Rotation paths and how fast each direction turns (degrees per step):
Each turn is a multiple of 5 degrees from 10 to 175, or 0.
Each row of a path follows its step; steps can be skipped.

step 2: 369  255  85  -189  -82  309  57  -172  351  -263  -350  -438  -99  168  -207  196  382  176  173  189  -186  -24  -75  -25  -331  260  -67  -254  -64  -238  -34  -164  524  -132  193  -1  49  -124  44  -102  471  -157  -31  -69  68  22  -317  -63  -284  -286  23  200  12  -178  -180  324  -117  12  -229  138  -82  129  57  -1  -180  -190  71
step 4: 107  -122  315  156  -144  -161  -12  -227  23  -251  170  131  -176  -18  -261  369  -92  237  35  54  168  -201  -126  3  -145  -119  -62  26  310  222  155  -194  -153  -237  448  -3  -176  -11  313  176  -324  -167  -73  -72  -322  307  -177  356  -469  -529  -22  -88  -182  92  -23  250  275  -33  -469  -176  -7  70  71  68  -86  50  243
step 6: 411  -468  337  -267  106  -192  -391  300  -41  -2  98  55  -55  -50  -155  107  -224  -136  -61  36  288  189  -119  -28  28  162  -24  -201  -85  -336  42  -90  -241  -225  98  58  45  7  -421  211  57  83  211  -388  -182  97  -302  75  121  144  328  284  -152  -448  -293  182  371  -3  -150  -110  -253  31  40  -211  83  116  240
step 8: -120  -188  89  -193  290  -142  21  -70  -146  -95  42  -264  -161  -359  -147  72  26  118  -313  238  -220  599  -407  156  -42  375  145  113  314  70  28  64  573  6  7  330  59  39  -258  203  -114  -70  -167  -87  191  135  -183  -140  -48  230  -9  -208  -331  183  9  167  -72  95  -181  48  -228  366  -330  -205  -51  75  234
step 12: 135  196  61  358  -66  -194  -89  -50  244  3  -169  248  -84  -29  -525  185  -173  47  273  -209  137  160  73  -387  30  -208  -112  -368  214  160  40  -32  244  -192  -37  157  -87  145  -64  -1  -119  -270  -116  -186  -9  -112  87  -309  299  -168  146  412  108  384  125  488  161  -144  -228  -290  -477  -64  -105  -160  -98  9  82
step 13: -145  -182  -68  67  183  -401  -224  226  -24  -82  94  -173  202  -232  -115  -99  -202  10  -137  -117  -17  116  59  88  93  262  14  -35  382  292  -101  -64  437  -127  218  352  -46  -425  -153  -538  216  -151  -11  99  -21  43  50  393  -2  -108  25  197  -31  -21  29  292  -125  16  -614  336  -244  -75  30  148  -21  8  284
step 14: 61  -729  -63  -376  -114  -83  12  52  105  68  -8  -284  11  -191  -92  333  194  81  -158  5  70  40  155  -392  106  198  -238  -520  98  43  -228  86  298  -36  88  -14  14  146  -300  -169  -168  -151  -42  -98  -140  -88  -338  -49  -70  -298  156  79  93  -26  -1  111  -12  -230  42  -171  246  260  134  219  -79  -518  299
step 16: -7  -35  -177  -493  -59  -47  15  -441  -173  -360  -270  -97  -20  -422  -398  -227  -213  -145  -142  189  -147  -147  -178  -88  243  16  73  -390  52  131  332  51  204  96  190  -85  -244  0  -44  -5  115  -116  15  -125  -35  143  -163  273  1  -171  -173  -88  -14  57  150  74  559  85  -297  71  242  251  -73  -17  329  374  289
step 20: 70  319  95  -127  374  -283  264  30  471  -78  -518  -184  -62  112  -391  218  -30  160  -240  59  -74  145  9  19  -90  -49  -26  -138  65  -97  -71  -95  71  -123  -269  184  273  -239  -363  -33  -70  8  16  105  9  203  -311  32  -93  -411  117  196  -374  313  -408  0  -130  -132  -210  -88  -99  125  -50  -385  326  -219  -84
Speeds:
-35  -4  15  56  38  62  42  -22  -63  6  -41  45  -83  -77  -20  -31  44  -51  -2  -1  51  -2  -53  -59  -49  -84  23  -10  -48  51  -22  -66  12  18  89  87  -24  -21  55  90  -33  -51  27  -15  106  -130  -49  -30  7  -14  -42  -46  -38  114  -26  -26  -24  14  -21  -25  -49  21  -63  37  -18  70  18 -> 100
8  70  42  -14  -82  15  -69  12  52  -27  19  56  -84  -53  -28  -122  -36  75  -29  9  -4  55  -8  32  -6  34  30  -42  72  71  -23  -61  9  66  -69  -27  52  24  53  -6  96  2  -115  -26  -36  20  -30  -40  -14  -12  -90  7  47  44  53  7  6  27  -34  -60  -36  -39  -102  -58  63  15  -7 -> 80
-22  -15  -1  54  -95  -75  -46  -11  6  -63  -65  -5  -14  69  123  -37  -27  56  -31  -71  -51  -63  -25  -42  -18  -54  -57  54  -14  -67  134  -10  7  44  27  -12  1  47  70  10  -59  -89  22  73  -19  -40  -48  5  34  7  17  -12  0  -37  14  65  65  91  -39  -6  45  32  -71  -58  -16  23  -21 -> 55
-23  7  -90  60  -56  4  -32  82  -1  78  13  -57  61  -7  -52  11  7  14  -77  63  13  -89  71  58  -76  -6  -26  -101  51  -52  -48  -13  -60  18  80  33  57  53  -4  -9  -43  9  2  44  -3  57  -43  87  -41  8  7  -60  -28  63  57  17  -22  -61  15  49  -9  79  -74  -15  47  69  -52 -> 115
-99  69  60  37  45  -3  -75  -33  -44  -23  32  40  -101  54  -3  -23  -23  44  67  -12  2  -4  -31  9  -28  38  73  37  43  -62  -19  -29  -32  -47  68  -96  27  -62  -34  -61  28  -1  -16  -13  -12  -1  -124  60  45  -31  27  50  -102  -15  -49  -29  -25  -35  -25  100  34  54  -24  90  26  -33  -41 -> 160
-78  59  48  -69  -80  51  7  -11  -8  117  -43  14  12  42  -2  -35  -55  41  -60  2  -6  87  56  -24  75  97  -32  19  27  -23  1  2  -4  -18  83  -7  -21  84  66  -96  -13  -109  86  27  67  -40  42  -29  35  23  26  -1  13  35  21  -31  0  -79  -35  -11  -62  -20  68  31  23  -12  63 -> 25
7  17  53  20  -7  -53  17  -16  86  -4  13  -51  -52  -3  7  58  -17  -39  -24  -91  39  -28  25  60  -34  -32  -2  -21  89  43  27  28  -9  -5  85  92  -56  46  -35  -51  -1  42  51  64  -108  -98  30  -16  -15  -78  -38  103  -53  -54  -20  -63  -46  -44  -3  -82  -41  -88  -34  15  26  11  -78 -> 45

step 8: 286  30  82  -74  135  191  -99  74  258  -75  -296  -49  135  -463  129  181  -29  -110  460  -95  131  139  -456  -154  256  56  121  54  -290  76  161  -27  -200  -113  -159  143  -175  15  7  330  86  -154  -326  345  295  134  -53  -109  424  345  -17  -4  0  -497  206  -69  142  -94  -10  -154  92  118  -292  -412  142  196  -140
step 9: 191  99  110  435  157  -450  186  292  98  -8  92  -16  227  -315  87  -49  265  -333  426  178  -254  319  -176  26  -19  142  88  -27  -19  276  46  90  94  279  -74  16  37  -76  43  -258  -199  -77  54  99  -71  256  -308  150  285  194  -67  -228  136  -337  -156  -57  -73  139  -30  74  -325  323  -553  -211  240  -83  35
step 10: 161  14  23  56  175  -231  202  85  -372  -137  425  11  -155  22  -142  -74  144  37  544  -33  -152  261  -170  -159  73  -196  176  -271  -295  62  198  -196  -15  193  217  -193  -250  73  -147  -9  32  -621  -168  -250  -340  -134  18  53  53  235  35  -382  97  -13  -289  -292  -17  206  -101  169  220  52  -105  196  204  -369  -150
step 12: 115  -70  -63  365  -57  105  111  -59  -109  -178  278  194  -101  282  216  -107  295  -521  338  83  136  11  323  -75  -7  64  46  216  -44  -229  203  -273  252  14  -124  325  225  206  -21  -76  -421  -156  16  -124  262  170  -243  -156  422  -119  -95  368  340  61  348  14  -80  213  21  -216  62  57  -306  -293  91  -173  81
step 14: 250  -150  85  212  8  -93  -30  263  -134  -347  -159  127  36  -44  -273  -34  310  243  91  89  -286  216  -151  -25  245  -21  127  -174  -226  -95  -168  -228  31  -103  162  -88  74  -153  177  -333  -205  -180  37  -4  298  236  -259  -59  -243  302  3  -241  -49  -697  318  62  -457  -184  127  -145  -246  -230  40  -97  122  215  -200
step 15: -80  287  97  -96  47  -149  6  78  19  -68  -115  -97  54  106  96  -122  130  -71  685  100  -282  77  -28  265  70  -291  191  -158  -522  -143  -151  -142  325  15  619  233  21  191  -11  159  -90  -93  -144  151  115  15  -88  182  138  -14  30  -158  101  -282  323  16  -377  -57  42  -291  342  116  -148  -207  159  -239  -247
step 16: 51  201  -94  -117  -46  80  -150  403  115  -248  132  -395  324  -90  163  114  -95  -171  576  -150  -268  27  -257  -60  347  232  -171  257  119  -44  117  -322  -87  248  30  116  -41  9  -202  274  106  -349  -95  202  220  36  193  314  478  50  175  -91  143  -293  -237  -240  -89  -49  -49  -21  109  67  -279  -138  -164  42  -360
step 17: 502  -4  -193  523  -41  -77  153  669  72  -163  244  -51  41  170  -96  42  196  -127  423  -48  -129  -98  -71  -8  57  347  -35  151  -55  27  -94  -243  -345  2  -196  -156  70  75  184  -47  -300  -104  32  112  -12  -183  -90  75  251  440  41  -38  235  -33  88  -80  -63  188  -122  217  -235  310  -208  148  450  -36  -137
step 20: 112  -384  -115  512  -167  -186  -84  -113  152  -480  115  -18  -342  79  224  118  293  -114  349  -150  -146  20  -38  -98  94  90  152  -67  -359  -159  49  -282  227  -269  -38  95  183  80  169  65  -448  -181  97  118  -16  -59  291  -32  433  -136  -72  109  127  -42  272  19  -77  -37  175  -210  354  -218  199  -281  337  133  63
Speeds:
21  29  33  101  77  -25  47  -38  31  -5  -5  -11  65  -6  37  -41  -33  -41  4  26  -5  -68  30  17  -61  -80  -73  -19  -87  -35  -72  38  -23  -20  -83  -58  -100  -75  -67  19  -70  -48  78  -73  4  -9  16  -21  16  -58  27  18  -5  47  17  75  -60  -53  -54  -6  64  -5  14  -35  39  -90  -81 -> 135
28  -27  47  14  -50  65  44  -6  50  108  6  -3  -22  -47  77  -20  91  158  -12  68  0  53  0  54  46  -54  78  -64  79  -40  -30  -23  -9  80  25  -110  -30  5  -2  -36  -28  14  -15  -118  -3  5  22  -19  -33  20  58  -76  45  -10  17  13  -32  44  -26  -18  -23  15  13  78  6  -12  -36 -> 90
39  -57  -23  -13  11  42  -45  -15  26  -9  -16  6  93  38  16  90  65  -64  -13  15  85  -68  -171  29  -8  27  -10  115  49  -57  4  -38  16  7  43  16  -45  22  -40  -34  -58  11  4  -10  -65  -73  46  -8  7  9  74  54  -7  8  118  38  89  34  -39  -19  -29  17  -54  16  -41  -37  -12 -> 80
63  -76  -95  7  24  -43  -54  -46  -39  -27  -67  -6  -26  -23  -2  -12  -64  -27  1  62  74  -26  55  16  -53  20  40  -22  8  11  47  -48  22  -38  47  -43  -44  -130  57  34  63  32  54  21  57  -52  -85  -8  46  60  43  -61  90  -12  26  60  38  -2  19  -77  27  53  12  90  48  74  -49 -> 115
1  -22  24  13  -26  32  -108  -63  17  49  -56  73  35  -20  22  -15  16  4  14  -46  -42  77  -52  -42  -12  61  -3  -29  -67  -16  -93  -13  -131  -117  0  -33  48  -16  -9  -71  25  -17  58  -59  -11  -16  -37  26  69  30  56  82  46  14  34  -103  -24  -24  14  102  -11  13  40  -3  6  92  -21 -> 125
-67  -27  -52  12  -24  -14  -63  -8  86  -63  63  39  69  -40  -41  10  -59  -46  -23  -48  57  66  -14  -15  30  -64  -96  -110  67  -1  -10  -1  -11  126  2  -10  22  -66  -47  -66  -31  27  60  28  145  28  16  68  -40  -12  48  -2  21  -60  -25  12  27  31  -31  11  -82  7  20  -35  -40  1  -3 -> 145
117  6  -76  55  -12  53  -1  -70  -16  70  20  -26  -13  10  -2  2  -21  37  31  -76  24  -14  40  67  101  106  -81  53  11  33  -70  35  -14  72  -66  -64  14  -13  -12  18  4  45  -45  -8  39  64  -30  -32  86  9  25  31  -40  -12  -18  78  41  21  -5  27  32  10  -98  -58  65  36  101 -> 85
